Each path below is one point turned by a fixed rotation once a step. After each direction that follows a path, write how fast that rotation turns it, in degrees a step (0 if it stays still).
Each turn is a multiple of 5 degrees from 10 to 175, or 0.
Each row of a path follows its step; steps can be skipped.
path 1
step 2: [ 17.4   6.1   5.1  10.7  -2.1  -5.2   9.8  -1.8 -13.0  39.2  12.7   9.5
 -25.2  35.4  -5.3   2.6 -31.3   1.9 -11.5   6.4 -13.6 -14.0  26.0  -4.7
  10.6  19.3  39.0  -2.7  -4.2 -22.3   6.8   8.0   7.3 -13.8   8.2 -17.5
  10.1  11.5 -11.9  -3.0  13.2   6.5  19.9  15.2   6.2  19.5   9.2 -13.0
  -3.9  17.6  -1.9   5.1 -19.5   6.2 -23.1 -12.8  26.3  -1.8]
step 3: [  6.2   8.8 -20.8 -13.7 -17.2  -4.0   3.4 -19.6  14.2  -3.4  -8.7   6.6
 -13.7  22.6   2.3 -11.1 -32.5  13.1  -7.7  23.7  33.3   5.8 -26.4  -4.1
  -0.2   5.9  -5.9  -7.5  -0.5   8.7  20.8   3.7  -5.0  -8.3  10.0  31.7
  18.1   7.1  -4.8  -7.3   1.8 -22.5  -2.5 -18.0  10.1   2.0 -21.5  10.7
  -2.2 -20.2  -3.6 -36.9  -0.5 -19.0  32.0 -11.1  -2.4 -26.6]
step 4: [ 31.6  19.7 -20.9 -15.9 -12.0  -8.8  -0.1  17.8   4.0 -23.4  -9.2 -32.0
  23.6  19.0  12.4  -7.3   6.6   1.4 -20.3  -0.1  -6.1 -11.0  33.6  14.2
   3.5  10.3  13.2   2.5   2.8 -24.7 -29.8  17.4 -16.5   0.1 -16.5 -23.4
   9.6 -30.7 -19.1  -0.1  13.3  17.1   7.3  12.1  10.6   7.0 -13.0  24.3
  -6.2   5.5  16.5  -5.4  -4.0  -4.1  -2.8   0.2   1.7 -13.3]
step 6: [ -0.7  12.4 -11.8 -16.1   1.1 -28.7   8.5  23.2   2.9   6.4  25.4  -7.5
  25.6 -16.8   9.0  -4.0  -2.9 -14.7   1.6  -7.7  10.7  -2.0  14.6 -12.8
   4.9 -17.3   5.9  -5.6  -3.0 -21.4  -9.0 -16.4  -6.7   7.5  22.1  18.4
 -21.6  11.8 -36.1  -4.6  26.2 -15.9  13.2   2.8   6.9  -4.5  -5.9 -29.6
 -19.6   7.8   3.3 -29.7   1.3 -35.0  13.2 -14.3   1.3 -21.5]
step 10: [ 17.4 -31.9 -13.8 -14.9 -18.3 -31.5 -15.1  -4.9   8.0  17.5  -8.6  12.1
 -33.0  12.7  -5.1  17.3  -9.5 -14.4  14.9  -0.9  10.2  -8.1  -4.8 -15.6
 -36.5 -14.6  13.0 -13.9  -0.7   5.5  12.1  28.7  -0.3  -3.2 -16.8 -32.0
   4.2  11.8 -16.7  -1.4   5.4   3.7  -5.9  15.3  -2.3   7.2  -4.7   3.1
   1.0 -30.3  -8.5 -21.2  -8.1 -13.0  16.1  -9.0  19.2 -16.0]
step 13: [  0.4  -3.2 -38.8 -18.2  14.0  -8.6  -4.2  23.4  -3.6  17.4  17.8 -22.2
  -7.2  10.6   6.0 -17.0 -19.4  24.9 -14.8 -25.0   9.0  -8.6 -16.0 -16.1
  14.0   8.6  14.9  14.8   1.3  16.4 -22.0 -17.8   0.2 -12.2   8.3 -16.6
  32.7  19.0 -29.0 -17.0  13.8  13.4  -9.8   6.9  14.3 -15.9   3.0  -6.3
 -11.2 -11.1  16.9 -22.7  -1.5  -4.0  -4.0  -4.2  20.2  -5.9]
step 15: [  3.1 -12.0  -3.8 -16.1   2.7 -21.6   9.1  10.4  14.9  -0.6 -14.5  12.9
  12.6 -11.6   6.9 -17.7  -9.0  12.4  -6.6  32.6   5.8   6.0  19.8   5.3
   2.5 -27.1  -0.9   9.7   7.5 -10.6 -44.1  -1.4   9.1  -0.1  -3.8  15.2
   4.4 -21.0  -2.8   1.7  34.9   9.6  -7.9  -4.1  25.4 -17.7 -15.1 -28.3
   6.1  -8.5  29.7  14.1  -6.3  -6.3   2.4  12.2  27.0  25.3]
step 20: [  5.3  13.6  -8.5 -19.2 -21.8 -22.2   1.9 -10.9 -34.8  18.1  15.3   2.9
 -25.2  10.7 -14.8  18.2  -4.6  10.5  -0.2  19.1  -6.6 -12.8   3.5 -11.4
  26.9  -0.5  -0.6 -15.2 -17.9 -18.4   3.9 -21.8  10.8  -3.7  11.5 -18.3
  23.3 -14.6 -30.3 -13.2 -12.6  16.5   7.0  -9.1  -1.8   6.1  19.0   7.6
 -22.3  -9.8  24.2   7.1 -15.2   5.1  -0.1   0.0   9.4 -34.6]
step 21: [-16.3  -2.6 -27.7   3.6   7.2 -23.1 -10.0   0.8  29.4   7.5   3.5  10.3
  -3.5  16.5  28.3  -7.5  22.5  10.3   1.6 -22.4  17.2  37.9  -5.9  12.2
  -1.0   0.3   5.2 -19.9   7.3  -7.3  13.0  17.1 -30.8  -0.7   2.0  21.6
  29.7 -10.0 -16.6  -4.0  11.6  -3.3   0.2  -4.2  -2.8  10.1 -18.3   2.4
  11.5 -14.5   2.6 -30.9   8.9  17.5  16.6 -17.7  14.7 -17.7]
step 22: [  9.0   4.5  -8.2  -9.4  -7.8 -23.4 -10.0 -10.5 -10.3   1.1  -4.3   7.9
  26.2  -1.3   9.8 -21.3 -14.3  -4.2 -22.4  -8.5   1.0 -21.8  27.3  -2.4
  -7.4 -12.3 -16.6  24.5 -10.3 -15.2 -12.9 -22.1   3.2  -3.3   3.3  -0.9
  22.5 -20.3  -1.8 -23.8  24.6  33.7  -1.4  23.6  21.2   5.8   4.9  25.7
   3.4  23.2 -11.2   7.4 -20.5 -14.1 -12.2 -29.6  10.1   5.6]
[ 1.5  1.0  2.7  2.1  6.8  2.4  1.4  9.8 -4.1 -0.4  3.7 -4.0 -2.3  4.7
 -4.3 -7.9  2.7  4.9  4.2 -3.7 -4.5  9.7  1.1 -4.5  0.5  3.6  3.4 -2.9
  3.9 -4.2  2.9  3.0 -0.5 -2.6 -6.5  1.4 -0.6 -2.1 -2.3  5.8 11.2 -4.7
  1.6  4.1 -0.2  2.3 -3.7 -2.2  3.5 -5.1  1.5  3.4  4.6 -0.7  3.4 -1.2
  4.6  4.3] -> 175
[ 2.0  3.0  1.1 -2.3 -1.5 -6.5  0.5  3.7 -1.1  2.9  2.6 -5.0  3.0 -1.6
  1.9 -2.2  3.3 -1.1 -6.0 -0.1  2.1  1.4  1.9 -4.4  3.0  5.7 -0.8 -5.9
  8.6  7.7 -0.2 -5.4 -7.2  0.1 -3.3  3.1  3.2  0.6 -9.3 -2.5 -3.1 10.3
  4.6 -9.8  2.3  0.6  3.9  5.4  5.2  0.7 -1.8  2.8  2.3  1.9  6.8 -0.4
 -1.8 -1.1] -> 45
[ -8.7   0.2   6.4   1.5  -2.5   3.7  -2.5  -2.1  -4.6  -1.2  -4.8   1.3
   7.1  -3.1  -4.9   1.6  -7.6   5.4   0.0   5.1  -1.0   2.8   2.6  -3.5
   3.8   0.2   5.2   3.7   6.2  -0.9  -5.4  -4.2   0.4  -0.1  -4.7  -5.0
   0.5   0.3  -0.7  -0.2   3.5   5.5   0.1   2.2 -11.4  -0.1   2.6  -5.7
   4.9   1.8   0.3  -6.0   4.5   4.1  -3.0   0.8  -1.0  -8.4] -> 100
[  3.3   0.3   2.6   0.1   3.6 -11.9   0.0  -4.5   0.2   4.1  -1.6  -2.5
   0.0   7.6  -9.1  10.9  -2.4   5.5   1.3   3.0  -2.9  -3.0   0.1   0.8
  -8.1  -0.2  -1.1   3.1   2.3   0.0   1.0   0.4   1.0   0.0  -0.1  -0.1
   5.8  -3.7  -1.5   3.1   1.0   5.4   3.6   0.2   3.5  -4.1  -1.5  -7.3
  -5.2  -4.4   0.0   4.4   3.6   6.2  -2.8   2.4  -5.3   6.5] -> 140
[ -0.1   3.2   3.9 -10.7   0.5   2.3  -3.0  -7.0   0.9   1.8   8.1   5.1
   0.9   4.0  -2.8   1.1   0.6   2.5  -5.1  -4.6  -3.5   2.5   1.0  -3.0
   4.5   1.5   3.1   4.5   0.0  -0.4  -0.9   7.8   0.3   0.0  -7.1   8.9
  -0.8  -1.8   0.6   0.4  -6.0   7.0  -8.7   1.7   3.1   2.3  -2.4   3.0
  -8.0   2.2   0.6  -5.6   5.6  -2.6  -0.7  -1.6   5.0  -0.1] -> 40
[ -3.0  -0.3   3.5   2.5   1.0   2.8   0.4  -6.2   4.6   0.1  -2.3  -2.5
   0.5   6.9   6.2   0.2  -0.1   4.7  -4.7  -1.6 -11.5   3.9  -1.1   3.6
   0.0  -1.9  -5.5   4.4   4.2  -0.8   4.1  -3.3   0.5  -6.2   0.6   1.9
  -2.1   5.6  -1.2  -2.7  -8.5  -3.1   4.5   4.2   1.5  10.1   5.5  -1.2
   2.7  -8.1   3.8   5.9  -0.8  -1.2   2.2   1.8  -1.3  -6.0] -> 160
[ 1.0  3.0 -6.1  0.6 -1.5 -1.7  7.7 -3.9 -2.4  0.6 -8.7 -0.3  0.2  6.3
 -3.6 -5.0 10.7  0.1  1.8  3.2 -6.9 -3.9 -8.4 -2.0  6.5 -1.5  1.1  6.5
  3.2  3.9 -1.6  2.0 -0.4  4.7 -1.5  2.3 -3.9 -5.7  3.3  5.7  2.5  0.3
  5.1 -5.3 -5.0 -2.7  4.2  4.0 -2.6 -0.4  5.9 -4.5 -4.9 -1.1  0.2  1.7
  1.8 -1.1] -> 90
